Families of rows that turns and mirrors carry onto each other, the same ones carrying the whole set onto itself: the rest of each named row's family, in list order:
7 families of 4 rows:
j539: [  8 -10   5   1  -8   0   1  -1 -11   9  21]
j989: [  7 -13   1  -3 -11   0   3   2 -10   5  21]
j101: [-13  -7  -5  23  -5 -28  -3   6  -4  -7  10]
j545: [  8 -13   2  -2  -9   0   2   4 -11   5  23]
j713: [-13  -3  -4  24  12  -8 -13   8 -13  -5  21]
j214: [-12  -7  -2  22  -2 -26   2  -1  -9  -8   5]
j67: [ 14  -2 -15   0  -4 -12  -9  11  -6  10   9]
j577: [ 17 -10 -16   1  -4  -8  -8   5  -4   8  14]
j795: [ 20   0 -14   2  -7 -14  -6   5  -6   7  12]
j724: [-13  -7 -12  24  11 -13  -8   8 -15  -9  23]
j870: [-13 -11  -6  25  -4 -26   0   0  -6  -7   7]
j170: [ 20  -3 -16   4  -5 -10  -4   5  -4   5   9]
j908: [ 11 -11   3   1 -13  -1  -3  -1  -4   8  21]
j622: [ 4 -9  3 -3 -9  2  4  3 -8  4 19]
j872: [-18  -6  -6  17  10 -11 -11   8 -17  -8  21]
j167: [-15 -11  -8  23  -2 -26  -4   2  -5  -6   7]
j155: [ 17  -1 -13   2  -7 -13  -8   7  -6   7  13]
j343: [  7 -16   0  -2  -9  -1   1  -1  -5   8  17]
j428: [-12   0  -7  22   9 -13 -10   8 -18  -8  21]
j248: [-13  -3  -3  21  14  -9 -11  12 -16  -7  19]
j928: [-14 -10  -4  23  -4 -26   1   2 -10 -11  13]
j294: [  8 -12   6  -2  -7  -1  -2   1 -10   7  22]
j600: [-16  -4  -8  21  11  -6  -8   5 -17  -5  22]
j499: [ 15  -3 -13   3  -4  -6 -11   6  -2   9  11]
j436: [-16  -4  -2  23  11  -7 -11   6 -13  -7  21]
j594: [-14  -7  -3  27  -5 -25  -5  -1  -9  -8  15]
j995: [ 18  -6 -12   2  -4 -14  -4  10  -2   7  11]
j210: [-13  -5  -6  24  -7 -22  -3   4  -6 -11   8]

The rest of the family of j622: j214, j67, j248
The rest of the family of j499: j343, j428, j928
The rest of the family of j594: j577, j724, j908
The rest of the family of j101: j170, j294, j600

Families of rows that turns and mirrors carry onto each other, the same ones carrying the whole set onto itself: the rest of each named row's family, in list order:
8 families of 4 rows:
j340: [ -7  -9  -9  -8 -22   7  -5  -2   9  -7 -10   6   1  -7]
j5: [ -6 -20  -5  12  -2   3  -3   1   4  -9   2  -1  -2  11]
j891: [ 12 -11  -6  -9 -15   1 -12   3   0  -7 -12   4   6 -14]
j331: [  2  -6   6  10  12   5   2   5  -4   5   3 -14   3  10]
j309: [  6   6   0 -11  -2   5  -5   5 -11  17  -7 -10  14  -9]
j745: [-16  -3   4   2  -8   5   8  -5  17  -2  -4  -1   0   9]
j227: [ -1 -12 -12 -15 -14  -2  -8   1  -5 -10  -3  -1   2 -16]
j162: [  7   3   6  -4   6  -6  -6   3 -16  15   1  -5   8 -12]
j697: [  5   4   1 -16   2  -1  -2   5 -12   4  -1 -15   8 -15]
j491: [-16 -15  -4  -1  -7  -7   3  -4   9 -13   3  -1  -4   3]
j624: [  9  -7 -13 -10 -13   1 -13   3  -3   0  -5  16   3  -4]
j168: [  0 -11 -15  -9 -20   3 -12   2  -3   1  -9   6   7 -11]
j975: [  5   5  -2 -18 -13  11  -6   3  -4   6 -11  -5   9 -16]
j993: [  7 -20 -13   0 -10   6 -14   7  -8  -7  -3   1   1  -6]
j332: [ -4  12  11  -6   2   7   7   0   3  12  -5 -14   8   1]
j926: [ 14  -5  -2  -3   4   8  -9  10 -15   6  -2 -13   8  -6]
j959: [  6  -4   1 -16 -14   4 -12   0  -9  -3  -7  10   7 -18]
j820: [ -5 -16   1   6 -10  -3  -2  -3  15 -13  -7   6  -1   5]
j119: [ 15   9   0 -12   3   3  -7   7 -10  14  -3   2   9  -3]
j766: [-12   1  18   3   5   0   7  -6   7   0   2   1   2   8]
j19: [-5 -9 -6  3 -6 -3 -3 -2 11 -3  1 15 -3 14]
j145: [ 15   5  10  -8   3   2  -5   5  -5   7  -9 -11  11 -11]
j501: [ -8  -3  10  10  10 -11   3  -3  -1   9   6  -3   1   6]
j257: [-10   3   8   4   5   0   7  -1   5  14   0 -10   7  10]
j787: [-11 -18  -4   9  -6 -12  -6  -5   2  -3   3  11  -3   1]
j249: [  5 -12  -9  -5 -10  -7 -15   1 -11   1  -2   8   4 -17]
j905: [-11 -13   2  -1 -13   0  -4  -7   8 -12  -2  15  -1  -1]
j321: [ 0  7  7  2 10 -1  4  1  4 11  3  1  4 15]
j34: [-11   2   9  -3   9  -5  10  -2   1   2   5 -16   2   3]
j690: [-1  0 15  7  8 -3  6 -2 10  2 -3 -9  4  9]
j511: [-16 -14  -6   6 -12  -2   0  -4  13  -2  -3   6   0   8]
j684: [  5  10  16 -12   4   4  -1   0  -9   9  -3  -5  11  -9]

The rest of the family of j34: j227, j697, j491
The rest of the family of j501: j162, j787, j249
The rest of the family of j766: j959, j905, j684
The rest of the family of j332: j340, j745, j975
The rest of the family of j257: j309, j168, j511
The rest of the family of j5: j331, j993, j926

